Where one turn sends some rows of the set: a few examples, then the rows asked
rabu: 2.52, 1.49, -0.04, -1.43, -0.37, -0.67, -0.51, 0.83, 0.64, 0.20, 1.54, -3.17, -0.37, -0.05, -0.68, -0.75, -0.77, 2.47, 1.09, -2.96, -0.59, -1.47, -2.56, -0.55, -1.11, 1.31, -2.56, 0.77
Kuno: 2.19, 0.43, -0.18, 0.94, -1.32, -0.34, 0.38, 1.98, -2.79, 0.04, 2.16, -0.40, 0.40, 1.40, 0.02, -1.75, 0.53, 2.84, 0.42, -2.21, -1.79, -0.97, -1.40, -1.29, 0.42, -2.71, -1.96, 1.14
bines: 3.61, 0.46, -0.19, -0.36, 0.19, -2.18, 1.19, 1.24, -0.15, 1.06, 1.70, -2.14, -1.77, 1.02, 0.30, -0.79, -0.46, 1.78, 2.03, -1.88, -0.26, -0.84, -3.40, 0.49, 0.45, 0.02, -0.64, 1.07
miruz: 2.73, 0.21, -0.87, -0.83, -0.14, -1.93, -0.12, 1.57, -0.08, 1.08, 0.92, -3.56, -1.06, -0.95, 0.18, 0.03, 0.12, 2.93, 0.40, -1.28, 0.13, -1.33, -2.38, -1.45, 1.04, 1.41, -0.96, 0.24
Felar: 1.58, 0.31, -1.73, -1.55, -1.35, 1.82, -0.28, 0.17, -1.94, 0.78, 1.25, -1.86, -1.72, -0.10, 0.72, -1.71, 0.76, 1.22, 1.68, -1.64, 0.71, 0.00, -1.64, -2.02, -0.10, 0.04, -2.31, -0.25
Sok: 1.24, 0.11, -1.32, -1.15, -1.50, 2.14, -0.23, 0.90, -2.01, 0.70, 1.07, -1.61, -0.41, -0.21, 0.13, -2.28, 1.08, 1.49, 1.26, -0.97, 0.52, 0.26, -1.22, -2.14, -0.21, -0.41, -2.71, 0.03
Poben: 3.18, -0.47, -1.35, -1.68, -1.80, 0.32, -0.54, 1.13, -1.08, -1.12, 0.91, -1.22, 0.54, -0.21, 1.60, -1.68, -0.66, 3.09, 1.14, -1.96, 1.40, -1.03, 0.24, -1.37, -0.29, -1.36, -1.10, 0.14
mulo: 1.95, 1.09, -0.87, -1.46, -1.11, -2.94, 0.41, 1.46, -1.15, -0.12, 1.97, -0.64, -0.50, 0.43, 1.29, -2.99, 1.85, 2.54, 1.06, -2.59, -1.81, 0.61, -0.91, -0.94, -1.13, -1.71, -1.79, 0.42
naki: 3.16, -0.19, -0.65, -1.28, 0.03, -2.78, 0.59, 1.42, -0.10, 0.53, 1.17, -3.29, -0.65, -0.53, 0.03, -0.07, 0.29, 2.73, 1.66, -1.57, -0.75, -1.95, -2.26, -2.09, 0.79, 1.00, -1.94, -0.23
reg: 3.71, -0.08, -1.49, -0.98, -1.23, 0.70, 0.03, 0.65, -2.01, -0.53, 0.48, -1.26, 0.56, -0.20, 1.95, -2.06, 0.23, 3.13, 1.52, -2.11, 1.14, -0.65, 0.03, -1.40, -0.54, -1.03, -1.22, -0.57
niv: 1.52, 1.19, -0.35, -0.15, -1.06, -2.55, 0.21, 2.05, -1.03, 0.81, 2.14, -0.39, -0.49, 0.88, 1.01, -3.29, 2.11, 2.31, 0.32, -2.59, -1.31, 0.54, -0.76, -1.15, -0.74, -1.69, -1.35, 0.10
dev: 2.22, -0.01, -0.62, -1.34, 0.58, -1.90, 1.28, 1.88, 1.13, 0.79, 1.70, -3.54, -0.71, 0.08, -0.65, -1.84, -0.42, 2.83, -0.57, -2.14, -0.31, -1.04, -2.11, 0.11, 0.00, -0.56, -1.60, 1.40
Fulil: 1.60, -0.55, -0.44, 0.10, -1.76, -0.96, 0.27, 2.33, -2.73, 0.12, 2.82, -0.80, 0.09, 1.41, 0.18, -1.10, 0.48, 2.52, 0.03, -1.40, -1.97, -1.35, -1.91, -1.29, 0.55, -2.56, -1.76, 1.08
gali: 2.64, 1.85, 0.68, -1.03, -0.82, -0.94, -0.78, 0.99, 0.17, 0.48, 1.32, -2.69, -0.72, 0.16, -0.66, 0.15, -0.72, 2.79, 1.28, -2.44, 0.01, -1.24, -2.21, -0.41, -0.56, 1.55, -1.61, 0.79
gesak: 1.70, 0.47, -0.22, 0.45, -1.15, -1.10, 0.61, 2.13, -2.92, 0.24, 2.48, -1.11, -0.87, 1.69, 0.00, -1.06, 0.69, 3.05, -0.43, -1.94, -1.79, -0.87, -1.64, -1.35, 1.23, -2.43, -1.85, 0.96
Kupes: 1.71, 0.15, 0.18, 0.47, -1.86, -1.72, 0.93, 2.26, -2.88, 0.87, 3.01, -1.07, -0.14, 1.42, -0.29, -1.91, 1.01, 2.45, 0.28, -2.13, -1.61, -0.58, -1.87, -0.68, 0.57, -2.52, -1.60, 0.43
Diguz: 2.08, 0.92, -0.25, -0.46, -1.47, -3.14, 1.09, 1.78, -1.79, 0.66, 2.41, -1.03, -0.24, 0.62, 0.46, -3.01, 1.85, 2.71, 0.72, -2.94, -1.39, 0.43, -1.03, -0.46, -0.27, -2.25, -1.42, 0.03
felok: 1.32, 0.29, -1.06, -0.84, -1.84, 1.91, -1.14, 1.09, -1.61, 1.16, 1.46, -1.33, -0.61, 0.01, 0.91, -1.96, 0.98, 1.01, 1.62, -1.34, 0.94, -0.36, -1.35, -1.94, -0.62, -0.02, -1.93, -0.64
Muf: 2.05, -0.56, -0.46, -1.95, 0.87, -1.39, 1.72, 2.03, 0.86, 1.46, 1.74, -3.34, -1.03, 0.03, -1.14, -1.77, -0.34, 2.15, 0.58, -1.72, -0.02, -1.43, -1.50, -0.25, 0.03, -0.52, -1.57, 1.05
loz: 3.12, -0.30, -1.30, -1.00, -2.28, 0.78, -0.53, 1.08, -1.67, -0.27, 0.95, -1.72, 0.17, -0.72, 0.80, -1.84, -0.62, 2.53, 1.68, -2.34, 2.04, -0.88, -0.09, -1.94, 0.22, -0.48, -1.29, -0.58
bunib: 3.37, -0.52, -1.22, -0.77, -0.13, -1.87, 0.31, 1.33, 0.07, 0.11, 1.09, -3.72, -0.68, -0.42, 0.48, -0.26, -0.39, 2.68, 0.74, -1.34, -0.13, -1.66, -3.04, -1.67, 1.00, 1.07, -1.81, 0.09
zuv: 3.69, 0.29, 0.35, -1.31, 0.50, -1.40, 1.59, 1.73, -0.08, 0.57, 1.74, -2.42, -1.24, 1.25, -0.14, -0.94, -0.91, 1.79, 2.81, -1.73, -0.11, -1.60, -2.40, 0.53, 0.11, -0.31, -1.59, 0.55
Fani: 1.25, 0.28, -1.71, -1.86, -1.45, 1.48, -0.76, 1.61, -2.02, 0.58, 1.53, -1.67, -1.29, -0.36, 0.80, -2.04, 0.92, 0.85, 1.94, -0.69, 0.27, -0.01, -1.52, -1.79, -0.43, 0.06, -2.52, -0.04
bok: 3.56, 0.87, 0.05, -0.65, 0.37, -1.62, 1.13, 1.83, -0.40, 0.34, 1.98, -2.73, -1.39, 1.49, 0.24, -0.99, -0.67, 1.88, 1.90, -1.56, -0.71, -1.15, -3.63, 0.77, 0.15, 0.14, -1.92, 0.76
bera: 2.95, -0.46, -1.25, -0.84, -1.84, 0.48, -0.78, 0.84, -0.83, -0.02, 0.78, -1.21, 0.49, -0.24, 1.91, -1.91, 0.31, 2.58, 1.13, -2.00, 1.91, -0.81, -0.07, -1.89, -0.16, -0.96, -0.80, -0.75
nito: 2.00, -0.10, -0.30, -0.95, 0.14, -1.58, 1.08, 1.30, 0.90, 1.69, 1.99, -2.80, -1.12, 0.20, -1.05, -1.46, -0.62, 2.42, -0.31, -2.51, -0.29, -0.97, -2.11, 0.24, -0.33, -0.23, -0.60, 1.85
Zavul: 1.80, 0.27, -1.50, -1.39, -1.97, 1.34, -0.68, 1.26, -1.98, 0.73, 1.31, -1.96, -0.86, -0.92, 0.33, -2.32, 0.41, 1.23, 2.11, -1.81, 1.27, -0.18, -0.90, -2.01, -0.26, 0.43, -2.09, -0.70
Vir: 1.93, 0.07, 0.15, 1.08, -1.66, -1.30, 0.15, 2.53, -2.26, 0.50, 2.61, -0.19, -0.04, 1.86, 0.64, -1.75, 0.82, 2.48, 0.16, -1.77, -1.34, -0.91, -1.54, -1.30, 0.57, -2.37, -1.25, 0.50
mil: 3.17, -0.31, -1.68, -1.41, -1.43, 0.98, -0.15, -0.07, -1.35, -0.48, 0.81, -1.63, -0.21, -0.18, 1.41, -1.40, -0.47, 3.07, 0.87, -2.85, 1.56, -1.00, -0.08, -1.63, -0.08, -1.11, -1.07, -0.18
rukem: 1.99, 1.78, -0.39, -0.88, -0.66, -2.79, 0.82, 1.32, -1.68, 0.04, 1.93, -0.93, -1.33, 1.03, 0.96, -2.66, 1.73, 3.11, 0.24, -2.94, -1.67, 0.77, -0.66, -0.90, -0.41, -1.53, -1.82, 0.32
puf: 2.24, 1.02, 0.68, -1.50, -0.48, -1.20, -0.17, 1.14, 0.27, 0.48, 1.75, -2.93, -0.10, 0.08, -1.36, -0.08, -0.57, 2.77, 1.48, -2.77, -1.04, -2.18, -1.88, -1.23, -0.76, 0.97, -2.57, 0.56
ribut: 2.03, 0.69, -0.92, -0.40, -0.79, -2.37, 1.11, 1.49, -1.89, 0.25, 1.73, -0.73, -0.64, 0.58, 1.04, -3.47, 2.11, 2.62, 0.45, -2.17, -1.72, 0.96, -0.71, -1.69, -0.85, -1.17, -1.95, 0.19

reg moves to Kuno
bunib moves to bok
Now find these:
felok moves to niv
bines moves to gali
puf moves to Muf
mulo moves to Poben
Diguz moves to loz
rukem moves to mil

